(in the rows, 128 means zero)
One hidden turn or mirror swaps the rows below in pairs. Which row is each named row swapped with?
The rows were stretched afterwards, more along some directions than others.
duro: [132 106 115 135 110 125 157  89 144 133 106 128 127 115 147 137 113 127
 124]
vef: [136 155 141 136 107 123 135 135 131 153 102 113 153 105  75 109 135 128
 141]
zusa: [146 161 141 121 107 112 134 141 142 170  86 120 151 124  97 118 146 123
 135]
mina: [122 160 158 144 118 111 123 147 125 151 125 110 152 114  90 116 153 122
 131]
fom: [142 120 154 180 137 131 169 148 159 136 121 135 131  97 114 155  71 127
 110]
gol: [123 168 163 155 129 140 143 127 121 109 116 136 121 135 103 117 165 118
 120]
Godu: [126 172 145 128 116 130 149 111 134 122  95 131 134 139 123 124 184 106
 119]
gup: [107 170 149 136 126 137 134 119 127 110 110 135 117 134 110 116 171 115
 120]
kege: [131 118 150 178 149 131 157 156 135 132 110 130 137  99  95 143  64 134
 116]
zusef: [143 125 145 124 179 141 131 141 137 136 121 143 145 115 125 126 106 127
 153]
ponu: [110 151 146 138 132 137 128 112 128 113 113 131 135 150 116 121 193 113
 122]
Gaf: [122 102 125 108 128 143 122 120 112 109 189 139 114 132 130 144  94 139
 155]
Mori: [110 107 117  93 153 131 105 135 111 120 181 142 110 129 140 147  86 126
 162]
nake: [141 131 151 179 148 125 166 151 157 150  88 132 141  93 117 144  67 127
 114]
bufaz: [141 144 131 135 116 120 135 137 128 165 103 111 160 110  91 112 134 129
 124]
reg: [122 121 132 143 104 124 157  80 146 134 123 130 121 114 132 136 141 122
 121]
Zak: [152 121 151 165 143 129 162 158 148 127 109 137 122 107 109 143  69 133
 118]
tetob: [109 160 153 155 131 142 129 113 129 110 125 126 126 127 116 117 183 116
 115]
zanes: [151 141 142 171 132 126 159 157 139 141 108 126 134  86  98 128  51 120
 118]
des: [135 157 125  95 146  96 128 149 138 150  90 138 115 132 113 136 143 108
 142]
vevez: [138 145 145 128 102 113 137 140 134 160 100 120 146 124  95 112 150 129
 127]
gebe: [116 162 150 134 138 137 122 119 113 118 118 133 140 138 110 107 189 108
 119]
ketir: [105 136 148 150 126 115 120 156 148 140 134 141 140 110 120 131 129 124
 104]
Lagaz: [138 142 129  88 158 103 121 139 129 135 123 138 119 145 126 141 147 106
 158]
mizi: [131 150 135 123 123 107 126 143 143 172 107 116 160 111  99 126 151 128
 134]
ran: [134 105 137 133 163 142 130 156 150 144 104 137 137 130 138 134  90 138
 143]
givet: [ 93 144 146 155 120 112 103 159 146 138 141 127 135 119 116 125 158 130
 105]
Nor: [145 132 156 173 156 140 169 149 141 136  99 132 124  86  93 146  56 140
 122]
fuza: [123  97 122 138 107 123 146  88 153 137 128 121 134 124 149 139 138 121
 126]
funug: [ 98 144 153 147 144 113 108 146 128 137 145 139 143 111 117 124 141 129
 109]
vevev: [101  98 116  97 136 136 111 120 119 105 189 137 113 138 145 147  97 130
 155]
tubo: [113 107 119 106 141 137 110 124 118 114 183 141 105 119 153 145  85 128
 147]
logas: [115 108 112 100 123 137 123 116 122 113 180 144 108 121 132 146  75 124
 161]
sevok: [145 113 143 143 174 145 137 141 147 144 120 138 143 117 136 133  93 133
 148]
Zofe: [126 106 112 102 141 143 121 118 113 109 188 146 112 109 133 140  57 125
 159]
lifiv: [122 109 106  91 123 130 139 112 127 119 163 142 116 123 147 158  80 127
 148]
dodu: [ 99 153 149 149 132 106 102 155 134 151 144 131 141 116 115 123 155 127
 111]
neso: [113 154 150 129 155 135 114 134 121 117 126 133 125 142 129 123 189 113
 123]
vube: [146 114 134 116 161 139 127 151 150 146  96 141 152 133 136 129 111 132
 143]
Zego: [103 152 130 137 118 126 139 123 133 119  79 122 139 134 114 111 174 114
 111]
zako: [106  97  88  82 122 123 117 127 125 121 147 131 121 125 136 141  80 133
 154]
vap: [132 149 120  86 146  97 124 142 127 146 107 132 128 136 116 133 167 105
 147]

Nor swaps with mina
neso swaps with tubo
nake swaps with mizi
zanes swaps with bufaz

